In the rows, 128 means zero.
The rows below fall into families. The same turns and mirrors carry the whole set onto itself and the rows of a family onto each other. For each named row, which other rows are in its family? Write them in the order they are listed.
These 28 rows form 7 families of 4 rows each.
Sozo: [ 97 109 120 132 144 111 140 120 113 122 113 152 126 139 118 160  99 107
 108 148 102 147 148 161  99 121 134 138 132 133 105 149]
zan: [134 128 108 126 110 126 123 127 132 112 120 101 119 112 122 105 117 149
 142 115 121 134 111  79 168 113 125 125 148  90 109 123]
fazak: [105 105 119 144 139 113 143 119 116 118 124 152 124 149 127 161  96  97
  99 142 102 142 144 154  97 109 139 139 128 125 100 143]
vem: [124 138 126 122 128 118 105 131 140 136 136 144 114 155 148 134 106 101
 114 119 121 155 141 104 131 117  95 111 130  94  83 134]
fiko: [116  92  98 127 134 121 164 119 114 101 101 106 146 105  96 125 108 155
 127 147 100 125 132 133 142 105 159 151 136 123 117 136]
kubi: [100 107 122 143 144 115 136 125 105 117 117 156 125 141 132 167 107  99
 106 141 108 139 142 156 103 112 142 149 130 122 110 149]
gepal: [117 138 128 128 129 122  99 136 135 135 136 147 102 151 144 143 105  95
 117 113 123 156 131 101 131 118 102 119 143  91  93 129]
toriz: [126 103 105 128 126 115 159 118 104 103 102 110 154  96  93 129 112 147
 126 144 107 128 121 125 129  99 169 151 133 118 117 134]
pimi: [105 101 125 127 145 118 133 124 114 124 119 147 126 140 118 160  93 107
 105 147 100 140 141 160  95 123 138 131 116 129 104 146]
Vuv: [125  93 100 132 126 113 156 116 100  97 105 116 149 106  93 129 108 157
 133 144 102 127 129 127 137 110 160 155 126 118 114 150]
vuli: [137 126 106 122 118 117 139 128 145 124 116 100 129 116 112 111 111 154
 134 122 118 138 112  86 177 110 112 130 133  87  88 119]
Doro: [118 135 123 118 129 120 109 133 151 144 136 146 109 151 144 136 103 112
 104 125 114 153 124 112 132 128  91 111 129  93  84 127]
Kaba: [111 106 115 139 144 112 131 121 102 120 122 153 132 144 125 157 104 105
 105 140 101 146 146 156  94 115 139 136 120 129  99 155]
Dobon: [122 133 122 120 122 117 109 128 149 138 132 146 105 158 139 140 102 101
 118 120 123 153 130  96 129 118 102 112 139  94  92 123]
kasa: [144 119 102 124 115 115 137 129 145 113 132 112 127 123 115 108 116 161
 134 124 125 139 116  83 175 114 118 127 140  81  97 128]
ruzo: [114 139 130 120 133 111 110 131 139 137 140 144 107 152 140 140 105 105
 115 125 123 162 129 111 128 123  96 104 138  97  84 124]
zaf: [129  95  91 142 130 116 165 120 112  97 101 110 148 111  88 134 107 152
 131 138 104 132 132 127 139 100 166 150 135 123 109 144]
paz: [110 144 126 123 123 117 110 126 141 130 130 150 107 149 152 134  99 109
 104 126 122 161 127 106 123 114  91 111 133  92  97 132]
Pedip: [122 133 131 121 123 116 108 127 143 136 145 151 109 151 145 138 104 114
 112 126 125 154 139 104 128 129  94 108 130  99  91 132]
nezad: [122  94 104 131 130 117 166 117 109 104 100 105 144 103  86 136  98 149
 133 141 104 125 124 133 137 106 159 148 123 126 106 134]
Zum: [136 132 105 122 110 106 135 124 138 112 116 110 129 108 124 110 113 151
 138 126 128 139 105  79 165 107 118 124 140  83 101 118]
Badel: [138 122 102 118 103 119 134 127 137 118 121 110 125 114 106 109 115 156
 138 124 121 129 114  74 169 120 121 123 144  92 107 122]
Lur: [123  94  98 143 120 117 170 120 104  96 111 113 142 105  93 130 112 152
 122 144 101 119 125 134 136 111 158 150 133 122 114 141]
tol: [136 122 105 116 120 120 132 129 142 117 129  95 130 113 117 105 115 154
 137 123 123 138 116  82 170 108 121 120 143  86  97 113]
raviz: [100 113 121 134 141 124 136 119 104 124 117 151 132 136 120 152 100 105
  92 145 100 146 143 149  89 108 142 139 125 125 112 147]
ref: [139 123 110 116 111 117 128 126 136 114 118 104 128 115 115 109 110 154
 145 123 124 134 123  76 172 113 117 128 132  83  98 128]
fuv: [108 110 119 135 137 117 136 119 112 122 117 147 131 141 119 162  94 104
 107 142 106 144 156 150  91 117 143 133 125 139 105 150]
dab: [120  95 101 138 123 123 157 116 102  98 103 113 141 102 107 131 115 153
 134 138 106 113 126 133 142 107 162 155 133 124 124 140]

Which other rows belong to the same family as zaf? kasa, Pedip, fuv
Which other rows belong to the same family as gepal? zan, kubi, dab
Which other rows belong to the same family as Sozo? fiko, ruzo, tol
Which other rows belong to the same family as Lur? fazak, Dobon, Badel

The rows below fall into families. The same turns and mirrors carry the whole set onto itself and the rows of a family onto each other. For each named row, which other rows are in its family? Write them in the order they are listed.
These 16 rows form 4 families of 4 rows each.
W: [134 151 115 136 133 145 121 106 156 106 115 116]
C: [140 148 108 132 135 138 130 100 156 108 112 123]
Z: [102 105 153  95 138 112 128 133 110 142 125 121]
R: [100 103 142 101 131 110 135 136 105 143 123 117]
D: [ 96 159 135 120 144 109 135  97 149 123 124 134]
N: [140  98 133 111 127 148 115 142 117 126 118 102]
H: [110 158 131 123 137 105 140  94 142 117 129 141]
F: [140 151 114 128 135 134 129 104 161  99 116 119]
Y: [104 156 135 128 141 105 143 102 151 120 121 140]
V: [130  95 130 109 122 143 124 146 122 121 121  94]
S: [134 104 128 105 129 140 125 149 113 119 110  94]
G: [107 152 127 121 144 103 139  94 148 125 117 139]
U: [ 99 110 147  99 136 109 134 143 104 136 113 113]
P: [134  98 123 104 124 141 122 139 114 124 116  94]
T: [ 98 101 149  98 130 109 134 140 114 137 126 112]
A: [142 152 112 128 131 136 129 100 149  99 124 122]

Which other rows belong to the same family as H? S, U, A
Which other rows belong to the same family as Y? R, F, P

The rows below fall into families. The same turns and mirrors carry the whole set onto itself and the rows of a family onto each other. For each named row, which other rows are in its family? Write them in the order they are listed.
These 30 rows form 5 families of 6 rows each.
beku: [109 121 110 126 139 118 128 121 137 145 142 135 188 147 165 166 107  92
 148 109]
fer: [120 119 114 127 126 132 159 101 142 184 115 146 189 137 147 137  85 147
 137 101]
Riro: [ 85  92 120 170 136 116 116 120 160 155 129 134 142 120 152 126  96 151
 164 133]
Zabi: [131 108 132 132 136 125 132 127 110 147 128 130 173 130 153 159 110  97
 131 111]
nom: [121 122 111 150 149 146 139  95 196 131 115 146 134 148 153 135 119 143
 152 133]
nase: [107  92 113 151 138 153 135  82 161 123 145 121 122 119 173 145 111 133
 177 116]
nuriv: [112 117 109 142 135 123 129 126 125 147 131 146 178 146 154 163  92  90
 135 116]
gifum: [132 122 118 130 146 117 135 119 133 139 122 138 180 154 161 167 100  97
 129 107]
loran: [115 112 108 153 128 154 140  97 177 138 114 152 113 123 152 131 118 147
 173 125]
lemi: [ 97 109 101 136 141 131 132  78 165 136 162 117 151 128 176 145 131 137
 179 122]
Mema: [108 155 111 108 109 126 119  83 140 159 126 127 171 122 147 150 125 125
 137 123]
Bopu: [131 120 120 122 115 126 152 118 125 170 106 155 169 123 147 152  96 136
 141  86]
mirid: [119  91 110 150 150 149 144  94 155 124 155 120 130 129 169 138 136 129
 167 126]
zam: [113  93 102 146 154 125 141  77 161 128 152 113 140 131 179 137 122 151
 169 115]
zise: [103 130 110 141 134 148 137  96 199 153 118 150 148 142 150 127 121 145
 166 134]
vud: [108 144 103 120 107 122 126  79 117 155 139 124 162 118 147 155 117 129
 128 119]
veve: [121 114 131 126 123 132 135 118 119 143 127 135 169 127 156 174  91 100
 135  91]
goz: [102  98 103 155 151 130 148  79 152 134 161 128 145 134 177 154 119 134
 178 122]
noned: [122 145 115 116 113 112 115  89 121 148 118 120 161 121 145 152 118 128
 120 121]
gabef: [ 82  93 112 159 136 113 106 134 170 146 136 132 149 128 158 129 109 134
 170 127]
Fitil: [135 134 124 111 117 130 140  90 111 157 128 123 163 116 147 152 133 127
 127 114]
bibe: [113 118 114 121 127 113 141 117 147 188 115 142 194 131 153 132  96 145
 149 101]
Lun: [139 115 135 123 129 133 156 118 132 176 108 141 179 130 140 141 106 137
 128 102]
nez: [108  75 124 165 145 135 129 127 161 143 133 126 132 121 154 117 113 147
 158 124]
Tamu: [ 95  84 121 164 131 134 127 123 169 132 134 137 120 120 155 136 102 148
 168 109]
luf: [130 137 118 112 109 135 134  84 112 156 111 133 158 113 153 158 107 116
 140 107]
fiz: [131 115 117 120 133 110 149 102 134 174 111 133 186 132 155 137  96 152
 136  92]
voreg: [ 97  94 116 164 140 111 105 123 164 134 124 124 130 125 153 123 108 148
 151 131]
tusu: [119 113 120 150 133 157 140 100 180 140 123 139 120 128 141 124 134 152
 150 136]
kibar: [101 134 116 153 133 151 141  87 187 142 121 150 131 141 141 144 120 144
 155 142]

Which other rows belong to the same family as tusu? Zabi, mirid, Fitil, Lun, nez
Which other rows belong to the same family as zam? nom, gifum, noned, fiz, voreg
Which other rows belong to the same family as lemi? beku, Mema, zise, gabef, bibe

The rows below fall into families. The same turns and mirrors carry the whole set onto itself and the rows of a family onto each other. For each named row, which other rows are in its family? Write them in the order they are listed.
These 28 rows form 7 families of 4 rows each.
Luz: [119  94 112 133 118  88 112 144 157 130 131 133 138 136 118 137 137 121
 111 138 124 113 122]
pedu: [127  99 114 147 123 104 123 139 161 120 112 127 141 125 108 140 126 122
 114 137 107 120 118]
kivur: [119 107 126 132 134  90 116 150 145 132 121 125 135 153 109 137 129 101
 117 133 131 129 119]
fitu: [161 146 156 124 135 125  99 147 131 139 141 160 147 140 154 128 133 124
 120 119 150 124 133]
fifas: [133 133 146 139 123 138 172 113 135 119 118  96 121 124 125 128 124 165
 135 142 123 100 129]
Guver: [117 159 133 125 124 143 129 107 117 119 154 151 117 117 139 106 153 143
 148 120 149 141 150]
vis: [131 159 140 138 106 153 140 113 124 135 137 140 115 122 125 118 166 162
 149 121 157 116 148]
lik: [132 153 138 138 120 160 127  98 122 127 151 151 120 120 129 127 152 132
 138 119 145 136 162]
Laguz: [159 140 147 110 123 131 109 137 123 146 161 160 148 131 139 145 127 114
 113 122 150 119 123]
siz: [140 118 110 139 124  82 120 156 159 125 112 139 143 145 120 136 126 125
 117 138 125 111 120]
nid: [127 117 112 134 117  93 131 149 170 121 124 113 146 136 115 141 125 119
 113 140 124 125 118]
Daro: [121 111 146 134 132 130 163 115 133 123 114 102 103 122 126 114 126 149
 141 143 118 108 111]
Mebim: [130 123 134 134 130 144 170 100 130 128 117 108 112 116 118 129 121 148
 145 150 113 117 133]
Sigud: [130 103 123 148 111  95 122 157 165 128 116 117 128 143 120 144 134 129
 120 133 117 123 124]
dirak: [156 127 146 116 122 121  89 153 120 155 150 158 137 131 142 137 129 125
 123 115 137 127 126]
toniv: [134 161 127 130 112 143 137 105 110 123 152 152 129 120 136 127 158 154
 143 118 145 128 162]
kipi: [133 160 135 136 115 154 152 105 124 111 140 143 121 121 135 124 161 136
 144 117 151 140 148]
Zabos: [111 128 136 142 129 124 170 114 132 114 117  95 110 135 118 125 110 128
 127 133 125 103 118]
loguf: [150 142 150 114 129 122  99 157 133 142 148 155 139 128 146 134 122 110
 122 115 141 141 115]
gev: [148 129 155 125 132 127  95 144 132 143 148 171 137 127 137 150 120 113
 107 124 131 126 127]
ridi: [130 118 135 120 112 128 160 124 145 135 108  99 117 126 129 131 138 162
 148 152 119  96 130]
Zozav: [137 127 119 144 130 121 163 113 131 133 117  96 113 127 125 111 114 155
 144 144 125  98 122]
Fod: [135 155 132 144 123 141 142 105 121 126 146 138 112 124 158 113 154 146
 148 126 153 132 163]
lugu: [116 155 127 133 120 149 154  94 106 107 143 137 124 118 150 128 135 138
 130 121 150 132 146]
pubi: [153 145 152 130 115 123 114 154 124 155 157 166 136 120 145 141 149 135
 119 113 144 119 123]
sezeg: [142 104 120 136 108  97 119 158 160 140 123 122 154 124 133 138 147 131
 117 124 112 108 119]
rut: [116 132 134 124 130 129 167 105 134 122 132  98 118 121 121 116 116 157
 137 154 126 104 129]
Dunis: [139 134 139 110 137 128 100 129 104 139 147 158 151 133 145 136 129 116
 121 123 155 143 129]

Which other rows belong to the same family as lik? pedu, Mebim, gev
Which other rows belong to the same family as toniv? fifas, Sigud, dirak
Which other rows belong to the same family as ridi? vis, pubi, sezeg
Which other rows belong to the same family as Fod? fitu, siz, Zozav

The rows below fall into families. The same turns and mirrors carry the whole set onto itself and the rows of a family onto each other. For each named row, which other rows are in its family? Write them in the order they are listed.
These 27 rows form 9 families of 3 rows each.
Pava: [114 118 154 172 115 133 158 166 144 123  89 108 112 125 110 133 105 141
 133 162 129 126 148 158 137 138  87 104 127 134 122 159 150]
tefed: [138 104 150 142  93 107 121 141 163 139  68 112 111 109 127 111 113 102
 154 131 130 141 137 155 122 129  90  94 120 138 138 149 140]
nuv: [136 112  84 159  86  86 184 122 154 136  84 134 107 139 102 126 124 147
 143 125 142 107 133 123 133 113 135 113 114  89 114 142 136]
goda: [121 125  92 150  80  76 166 128 141 137 110 163 108 151  88 106 120 133
 165 165 148 140 122 132 131 123 123 101 110  96 115 139 120]
suz: [120 112 129 160 112 131 123 167 124 134  81 137 111 128 104 112 114 104
 166 161 141 146 138 145 146 124  82 106 121 104 124 170 152]
nakom: [145 114  87 153  95  82 159 123 120 113 108 144 110 175  97 125 128 124
 148 151 125  93 145 144 126 135 130 108 131 110 124 118 154]
Vob: [117 113 136 161 121 127 128 180 127 133  91 124 114 112 123 101 115 112
 150 142 123 134 143 139 128 144  89 120 124 108 138 149 162]
pinug: [144 101 135 157 137 119 133 144 110 123  90 118 104 146 105 123 112 133
 155 155 123 121 155 145 131 130 125  96 139 129 134 143 173]
pigub: [122  96 134 151  75 106 168 151 138 131 107 125  97 126 133 178 125  78
 141 147 126 112 102 167 110 122 119 110  78 107 145 127 152]
bukav: [144 107 160 140 110 109 159 139 140 128 121 149  75 148 121 170 128 105
 142 145 155 129 121 165 101 123 121 112  77 126 135 132 167]
Rifeg: [123  87 128 155 104 119 124 170 149 135  64 123 113 135 101 126 105 123
 133 155 144 141 151 147 122 132  84 118 132 119 126 172 164]
konil: [131 112 123 136  81  82 132 123 162 136 103 143 107 119 132 141 121  86
 142 135 119 126 116 169 105 130 104 105  78 133 157 113 124]
Pugev: [119 104  95 162  79  78 195 143 144 143 115 123 120 149 109 111 121 142
 159 140 142 130 122 130 118 127 145 112 109 111 133 123 121]
pizit: [151 106 131 153  99  97 136 118 120 122 101 143  55 147 106 170 120 107
 144 158 110 112 129 155 114 125 124 104 110 120 150 125 172]
tur: [131 114  95 137  84  74 152 124 167 139  90 124 132 127 114  87 125 124
 155 145 147 134 136 148 109 128 112 110 112 139 132 119 127]
Nipom: [121 129  94 163  70  87 193 143 162 118 110 135 110 158 101 117 121 157
 135 158 135 112 147 148 131 136 106 124 114 116 122 132 132]
matim: [124 110 133 130  93 105 145 138 132 132 112 165  91 123 115 164 115  95
 150 174 132 136 107 169 119 110 116  96  64  97 139 141 153]
Difi: [119  91 141 141  92  95 139 144 156 128 103 156  99 137 113 187 109  99
 117 156 125 124 111 168 103 131 121  92  83 114 138 139 143]
mobo: [145 123 115 156  83  76 177 125 143 134 121 152  92 181  96 124 126 136
 155 128 162 123 135 138 114 139 113 126 115 113 113 130 131]
ralo: [125 107 126 182 136 131 138 151 126 144  70 117 114 112 109 142 110 124
 141 124 128 114 136 134 140 126 100 110 121 106 128 162 142]
Vemi: [135 111 146 165 130 128 143 160 121 131  98 124 117 154 108 124 121 112
 153 135 163 126 149 150 124 142  82 124 127 128 114 154 157]
Rava: [127 106 108 159 113 111 161 128 143 135  93 141  80 110 119 178 132 104
 130 148 133 110 112 149 112 105 131 115  70 108 147 128 161]
suve: [117 122 143 162  87 109 170 143 162 117 115 144  67 130 118 176 126 119
 123 168 118 121 119 165 116 127 111 107  77 132 149 128 149]
rudok: [122  97 137 180  97 124 149 166 127 148  73  93  99 119 111 123 112 114
 160 141 138 142 132 136 127 131  88 124 135 121 136 160 151]
dor: [113 104  82 160  90  73 160 144 165 134 106 158 113 164  89 116 125 142
 135 155 146 138 134 128 112 136 129 115 112 121 133 129 124]
Vez: [128 113 140 128  85  91 156 135 137 133 109 143  81 102 125 158 113 104
 135 166 124 128 107 164  93 124 123 111  78 100 141 122 170]
zeto: [121 130 105 155  70  67 172 134 151 129 108 148 107 140 101 100 126 128
 150 142 133 122 121 122 118 146 128 102 131  95 108 125 126]

Which other rows belong to the same family as ralo? nuv, Rava
Which other rows belong to the same family as rudok? pigub, Pugev
Which other rows belong to the same family as zeto? Vob, Vez
Which other rows belong to the same family as dor? Rifeg, Difi
Which other rows belong to the same family as pizit? nakom, pinug
Which other rows belong to the same family as bukav? mobo, Vemi
Which other rows belong to the same family as Pava? Nipom, suve

